name the system of each run:
trace 1, sabo (9 x 18):
[[-1,22,21,-26,5,-13,3,8,9,-5,10,44,7,-6,-5,40,4,18],
[17,3,1,-16,10,10,4,18,4,9,-2,36,8,-13,-5,49,-21,20],
[15,15,-16,12,-5,3,0,10,-1,-5,-12,26,38,-3,-10,44,-18,13],
[22,28,-24,3,0,-2,-4,6,-14,-29,-18,24,25,-30,0,31,2,1],
[31,3,-33,9,1,17,-11,12,-26,-10,-24,8,5,-33,11,23,-15,-7],
[10,2,-39,32,-7,12,-14,3,-27,-5,-24,-10,27,-12,10,9,-18,-20],
[5,15,-27,21,-3,-5,-8,-15,-30,-15,-23,-15,15,-25,14,-12,7,-34],
[9,-12,-13,15,2,8,-11,-14,-32,4,-16,-28,-16,-23,25,-14,4,-33],
[-16,-25,-7,28,3,4,-5,-20,-17,15,-2,-38,2,7,21,-14,-4,-34]]
trace 2, pobi (9 x 18):
[[13,-32,-7,-2,17,20,-6,-13,0,10,-3,7,52,-25,-2,16,-3,-17],
[29,-14,9,23,-19,10,-25,-26,-26,3,-8,-15,25,-5,-6,24,11,0],
[28,-14,-20,22,1,1,3,-27,-15,-34,8,-32,-12,-9,-3,21,15,6],
[35,-8,-36,30,-7,-16,11,10,24,-1,8,-27,-7,7,12,6,5,-9],
[-6,16,-13,24,-25,-11,-11,18,9,-20,-7,-15,5,21,42,-10,12,-23],
[-25,-12,-6,-6,12,15,6,1,22,-27,-7,-16,17,-5,36,-32,13,-27],
[-5,-31,15,0,-5,26,-6,-2,26,23,-12,-18,31,8,9,-34,1,-10],
[-13,-11,34,10,-18,22,-9,-30,-7,-3,-10,-28,8,22,-11,-15,9,17],
[10,-11,14,-2,7,0,29,-28,19,-5,8,-32,-29,7,-24,-11,13,26]]
trace 3, fad (9 x 18):
[[18,23,-18,5,-5,-9,2,30,10,-8,-5,26,1,-3,24,48,-11,1],
[12,31,9,-16,-15,-11,-13,25,8,-8,-10,41,20,-14,19,12,14,-6],
[-3,-8,17,-26,-1,14,-30,13,-11,-4,-3,35,25,-22,27,7,9,-16],
[4,-29,0,-11,16,24,-11,-1,0,17,-5,19,49,-22,2,13,-11,-14],
[26,-22,1,14,-2,6,-3,-26,11,11,-5,-10,52,-9,-2,14,14,-14],
[31,-23,-7,25,-7,-2,-6,-12,7,7,1,-28,8,-4,34,20,16,-26],
[24,-5,-19,23,-15,-7,-3,25,18,31,-8,-10,-3,7,33,7,-8,-23],
[0,14,-1,9,-28,-14,-13,30,28,12,-7,4,20,18,29,-27,8,-22],
[-26,-7,21,-16,-4,4,-11,16,20,7,-2,5,12,6,38,-39,13,-28]]
trace 4, fad (9 x 18):
[[14,10,9,3,-33,-6,-4,9,30,-14,1,-12,-1,23,-10,-37,22,22],
[-9,-15,9,-19,5,24,-4,12,9,-28,0,-16,-37,-2,27,-32,12,5],
[-6,-9,6,-12,6,33,10,12,7,26,-22,-4,-17,3,-19,-23,-33,24],
[-8,6,9,11,-18,19,-1,-17,3,-27,-15,-20,19,20,-24,-19,4,31],
[-8,1,3,-2,18,21,19,-22,-4,-33,-19,-32,-31,-12,18,-2,7,5],
[2,18,5,11,-4,13,13,0,-18,25,-29,-10,-36,6,-10,18,-32,21],
[-17,37,-11,21,-22,0,-3,4,-13,-37,-16,1,11,21,-8,10,-8,19],
[-22,38,3,-18,19,-5,17,-7,-9,-30,-20,11,-17,-25,20,2,8,-9],
[-16,19,25,-9,3,1,-6,-5,-39,28,-14,24,-14,-6,-10,25,-23,5]]
trace 5, Voze (9 x 18):
[[1,1,-2,-17,17,-20,-12,-3,-25,-14,27,36,8,-24,-1,28,13,-12],
[36,-15,-18,-6,1,-12,-19,15,-17,-2,27,24,-9,-20,-2,31,6,-1],
[20,2,-17,10,-19,-17,-29,20,-13,-17,23,26,23,3,2,29,9,-2],
[22,-5,-20,6,-6,-23,-17,-2,-4,-24,22,10,28,-17,12,7,30,-26],
[47,-16,-23,17,-21,-11,-25,8,-7,-10,14,-12,-2,-10,10,-3,24,-12],
[18,-8,-25,33,-30,-9,-25,9,-4,-22,11,-16,22,19,7,-5,12,-8],
[12,-5,-22,31,-11,-21,-1,-16,7,-10,5,-29,26,5,10,-19,22,-30],
[22,-8,-8,31,-23,-12,-6,-11,-1,5,1,-42,-18,12,7,-28,19,-12],
[-11,-9,-13,35,-19,-4,0,-4,6,-6,8,-39,-4,38,0,-23,0,-1]]
trace 6, Voze (9 x 18):
[[-8,3,31,-15,-7,2,-18,-2,-17,-23,21,24,-11,13,-3,36,8,29],
[5,-17,-17,-17,31,-3,17,8,24,-16,25,22,15,-14,6,38,-1,-1],
[40,20,8,-11,-20,-19,-9,23,12,16,-3,31,-3,-14,9,15,14,1],
[-3,-6,5,-17,-14,10,-31,18,-4,-47,13,22,11,-2,17,-8,23,6],
[30,-32,-35,-3,13,14,-5,11,16,-6,3,1,35,-26,5,-6,1,-17],
[39,13,2,19,-38,4,-27,0,-13,5,-27,-2,19,-7,-1,-6,12,3],
[-5,-6,-10,13,-6,18,-14,-17,-14,-55,-6,-23,16,-2,16,-4,18,-1],
[27,-10,-38,27,7,6,19,-2,13,5,-19,-33,-1,-11,17,4,-9,-17],
[-2,33,6,30,-37,-8,-12,6,-10,8,-29,-17,-12,22,22,-9,0,-9]]
trace 7, pobi (9 x 18):
[[-11,51,-4,8,0,-24,19,-12,-7,9,-29,8,10,-12,-13,-7,-6,-10],
[7,3,8,-20,10,3,-4,7,-20,15,-13,3,-46,-31,22,-16,2,-17],
[-24,-27,-17,8,16,17,-5,17,-18,23,10,1,-3,13,-4,13,-44,-2],
[-26,26,6,15,8,-24,16,-26,-11,22,-9,9,32,2,-15,16,-9,-17],
[13,-1,23,-15,9,-15,-5,-19,-21,18,5,4,-31,-28,16,6,22,-21],
[-1,-43,-12,6,11,8,-12,11,-15,11,37,0,-15,15,2,29,-20,1],
[-15,13,-9,23,0,-32,9,-14,2,1,18,9,42,18,-13,31,-2,-11],
[19,10,15,-12,-3,-26,-7,-12,-1,-8,8,9,-3,-26,23,2,41,-25],
[14,-49,-13,-6,2,20,-26,21,-4,-13,32,2,-5,2,16,5,1,-1]]
trace 8, fop (9 x 18):
[[2,-28,15,18,-8,8,-22,-18,-28,-3,12,-23,-19,12,26,29,9,-7],
[0,-41,-15,7,24,22,19,-2,30,5,5,-23,15,3,20,16,-13,-7],
[17,11,24,4,-17,-18,12,8,40,20,-3,-3,-5,17,32,19,16,-4],
[-24,-12,15,-6,-3,-2,-15,12,-1,-17,18,-5,-28,14,48,-5,16,-20],
[-18,-34,8,-22,17,21,7,16,28,27,5,3,7,1,8,-29,-14,-9],
[4,1,45,-3,-33,5,-18,1,18,19,-7,3,15,22,3,-11,15,12],
[-8,-22,23,-12,0,26,-16,-20,-8,-39,3,-17,-4,-3,15,-17,27,6],
[18,-27,4,-23,16,31,21,4,32,1,-6,-8,-14,-10,-13,-10,-7,30],
[10,26,16,0,-32,9,-1,21,25,-23,-17,5,-9,23,11,10,7,34]]
trace 9, fop (9 x 18):
[[-17,3,4,9,6,19,10,-11,-23,7,-18,-28,-49,7,-5,-6,-23,14],
[-33,15,1,17,5,13,27,-9,9,5,-23,-16,8,25,-9,8,-30,12],
[-30,36,27,4,7,-20,28,-29,2,0,-16,-5,-4,7,3,12,7,-2],
[-36,3,19,-11,24,-9,18,-18,-17,5,18,4,-35,7,-6,22,-13,5],
[-36,-4,11,-6,21,0,16,-1,6,9,16,21,20,20,-16,36,-26,13],
[-17,17,30,-13,8,-21,6,-18,4,-6,10,30,32,-2,-1,34,14,-1],
[-3,-13,17,-28,23,-5,-7,-9,-19,-8,27,29,-11,-20,2,34,9,0],
[8,-24,-6,-15,13,16,-9,20,2,1,18,32,21,-6,-4,41,-20,13],
[20,8,3,-7,-11,2,-17,12,8,-14,-6,30,42,-15,21,31,12,-6]]
trace 10, lasu (9 x 18):
[[-14,-27,-36,12,4,16,-21,25,-16,1,8,4,24,4,10,-7,-28,-21],
[5,-10,-14,18,-5,-10,-14,-23,-8,-2,2,-12,51,-10,-5,-22,18,-31],
[16,-32,18,22,-20,2,-20,-22,-13,5,15,-36,-13,16,6,-4,21,-2],
[0,-40,-16,18,11,7,15,6,21,28,16,-30,-10,22,6,-2,-20,-9],
[9,10,-6,12,-1,-32,19,-2,31,35,-5,-8,17,0,13,-16,8,-34],
[-8,14,30,-1,-25,-15,-11,7,4,13,-2,-10,-30,15,34,-25,21,-16],
[-32,-19,10,-20,7,20,-4,24,11,20,2,4,-12,11,8,-40,-18,-4],
[-15,5,12,-10,-4,-9,3,1,22,21,-1,16,47,6,-25,-33,1,-5],
[-5,10,36,-4,-19,-11,3,-20,15,-15,11,-11,-4,22,-15,-22,32,23]]
trace 11, lasu (9 x 18):
[[-20,-36,-20,-6,33,10,7,-13,-4,-31,29,-5,15,-6,-4,7,-2,-7],
[41,-24,-1,-1,4,-15,-4,-14,4,19,21,9,25,-19,-10,25,16,-9],
[12,-3,-9,25,-21,-21,-9,13,6,-17,27,-10,-16,29,27,31,13,-1],
[6,-22,-30,-11,24,7,9,18,15,-12,7,-7,-13,-23,30,-19,3,-27],
[29,-5,-2,2,-22,-4,-30,21,-3,28,-6,16,23,-13,12,-13,5,-22],
[-17,-3,-7,21,-28,3,-25,13,-4,-26,4,-17,11,31,17,-27,8,-6],
[5,-39,-8,-8,15,27,3,-15,9,1,-4,-27,10,-17,-7,-46,5,-10],
[30,-11,12,22,-27,-2,-6,-5,14,41,-5,-14,16,20,-17,-1,-1,7],
[-15,13,-3,22,-10,-11,23,-3,27,-9,-3,-36,-19,34,14,-14,4,1]]
trace 12, sabo (9 x 18):
[[18,-6,6,-11,-11,0,-24,25,-21,4,13,12,-51,-6,21,9,4,3],
[-30,-26,-21,5,15,8,-1,18,-2,21,15,8,26,16,-10,-1,-38,-11],
[-2,36,10,4,-7,-31,11,-23,1,17,-14,10,28,-7,-26,-17,12,-9],
[23,-14,25,-17,-4,5,-24,-13,-29,-11,14,9,-24,-18,2,18,23,10],
[-9,-38,-22,8,30,25,18,-2,3,5,10,-12,4,5,-7,27,-33,7],
[8,37,-10,30,-16,-31,25,-11,18,4,-13,-14,11,16,-12,6,4,1],
[19,8,-1,-11,-11,-19,-20,15,-13,-31,22,16,-29,-11,23,6,31,-5],
[-1,-34,-28,-11,24,16,3,27,5,22,9,7,-2,-12,5,-7,-30,-13],
[7,13,-2,25,-22,-14,-1,-9,7,30,-13,-6,42,13,-23,-18,-3,-9]]

runs to name:
trace 13 (2 x 18):
[[32,-31,0,-6,20,26,13,-20,-5,10,-3,-12,-13,-23,-22,21,-9,22],
[46,-4,-21,29,-20,8,-4,-5,-5,-12,-7,-20,0,4,-22,22,-2,27]]
  fad
trace 14 (2 x 18):
[[-20,8,3,-9,3,15,9,3,22,7,-26,8,48,-1,-15,-35,-11,-1],
[6,3,21,-20,8,22,6,-27,-7,3,-32,-9,-2,-30,-16,-33,9,8]]
  Voze
trace 15 (2 x 18):
[[-25,-32,-9,1,26,18,10,9,0,32,10,2,8,9,-5,12,-40,-5],
[-18,23,29,14,-6,-20,3,-28,-14,33,-11,8,27,11,-10,22,-4,-10]]
  pobi
trace 16 (2 x 18):
[[2,6,-16,9,25,-31,33,-14,14,-5,17,-4,-9,-6,13,37,5,-16],
[14,-6,3,6,-10,-19,-11,23,15,21,12,11,-2,5,44,21,10,-29]]
  pobi
trace 17 (2 x 18):
[[38,-20,-17,13,-10,22,5,15,30,23,-20,-18,13,1,-2,-8,-13,9],
[-12,28,23,12,-31,8,-8,-10,4,-17,-32,-6,28,16,4,-14,11,9]]
  Voze
trace 18 (2 x 18):
[[-5,3,7,-18,-15,-5,-14,30,25,17,1,18,15,5,6,-51,8,-12],
[-32,-3,21,-20,-6,21,-23,2,-14,-17,-2,12,16,4,-14,-39,2,10]]
  pobi
trace 19 (2 x 18):
[[22,-20,13,-19,27,16,25,-18,22,-5,-2,-7,-16,-22,7,29,8,16],
[19,18,11,-5,-16,11,6,29,24,-3,-16,13,-17,12,13,32,-9,33]]
  Voze
trace 20 (2 x 18):
[[21,-34,-9,10,-20,10,-30,7,-6,-5,13,-24,-8,5,14,-32,18,-10],
[-16,-18,-24,23,-5,4,0,-7,5,-24,14,-29,23,26,-15,-27,-1,1]]
  pobi
trace 21 (2 x 18):
[[0,-8,-14,-19,1,24,-3,31,24,-1,-10,20,33,-7,-10,-34,-13,8],
[15,18,8,4,-27,2,-9,-7,13,-25,-15,0,34,1,-18,-26,23,18]]
  lasu
trace 22 (2 x 18):
[[-9,33,8,-4,5,-29,8,1,8,1,-3,31,23,-8,23,34,7,-21],
[20,-2,9,-13,7,0,-11,10,-6,17,-5,27,5,-26,30,39,0,-18]]
  sabo
trace 23 (2 x 18):
[[26,-8,-16,-4,-2,-25,-17,7,-21,28,22,15,-4,-20,-29,-23,4,-16],
[11,-22,-28,3,-1,-16,-22,7,-15,-2,33,5,13,-8,-24,-33,6,-16]]
  fad
trace 24 (2 x 18):
[[-24,33,-4,-31,15,-15,13,17,-2,-6,-3,34,-10,-16,-15,-27,-6,1],
[11,5,19,-10,-14,8,-19,13,-26,39,-11,19,-20,-4,-21,-1,-20,16]]
  sabo
trace 25 (2 x 18):
[[31,23,-16,5,2,-9,30,-10,22,-31,-13,-13,-14,-13,-9,9,13,22],
[35,-3,-25,8,-20,4,-14,34,1,-22,7,-5,-36,5,19,10,1,13]]
  sabo
trace 26 (2 x 18):
[[-24,-23,-11,-7,10,27,-28,15,-29,-20,10,21,19,0,3,14,-22,-1],
[-12,26,-10,3,19,3,29,-15,-1,15,-36,1,22,-20,-22,-8,-24,-5]]
  sabo
trace 27 (2 x 18):
[[-18,-7,-2,9,8,-19,-14,-15,-26,-6,22,5,18,-4,27,24,13,-40],
[27,-29,-5,14,-2,-13,-15,-2,-15,24,25,-9,-19,-4,18,24,7,-23]]
  Voze
trace 28 (2 x 18):
[[-11,-18,4,2,-10,13,-18,-13,-12,-28,17,1,30,17,-35,-7,4,25],
[30,7,-6,-5,0,-17,16,-22,16,-13,6,-4,11,-15,-43,-21,24,18]]
  pobi
trace 29 (2 x 18):
[[27,10,10,24,-28,-2,-14,-9,-21,-14,1,-12,-22,16,-6,39,6,28],
[-17,-3,-36,1,24,-3,9,15,-7,-40,21,7,-10,1,6,20,-13,0]]
  sabo
trace 30 (2 x 18):
[[13,-16,24,-12,-2,9,-3,-2,24,-4,12,20,36,8,-4,36,7,22],
[18,-3,16,-20,-2,4,-11,0,9,-38,11,18,3,-15,26,27,32,6]]
  fop
trace 31 (2 x 18):
[[19,-8,-9,29,6,-11,19,-42,6,4,-3,-36,18,-4,-8,10,15,-12],
[22,2,-9,33,-12,-21,3,-5,-8,15,4,-28,-36,9,24,20,5,-15]]
  fad
trace 32 (2 x 18):
[[24,-13,-10,-7,20,-22,37,-4,41,13,25,-6,-15,-3,-18,3,9,8],
[30,26,0,-4,-14,-35,12,23,26,13,8,13,-33,1,13,7,15,3]]
  lasu
trace 33 (2 x 18):
[[-1,15,-8,-1,-10,10,-5,29,13,26,-34,13,26,-9,16,-28,-15,-19],
[-27,5,17,-5,-3,35,-20,-10,-35,-7,-35,-3,7,-12,9,-18,-12,-5]]
  pobi
trace 34 (2 x 18):
[[28,-20,0,10,-8,15,-3,-6,26,14,-22,-19,34,-11,25,-7,13,-20],
[35,-13,13,10,-21,3,-11,-1,4,10,-5,-26,-34,1,34,-2,23,-7]]
  fop
trace 35 (2 x 18):
[[-18,-5,-20,-5,27,29,7,2,-24,-22,-11,12,6,-14,-8,29,-35,12],
[22,18,-10,8,9,-5,19,-9,1,32,-29,12,24,-24,-12,24,-17,-8]]
  pobi
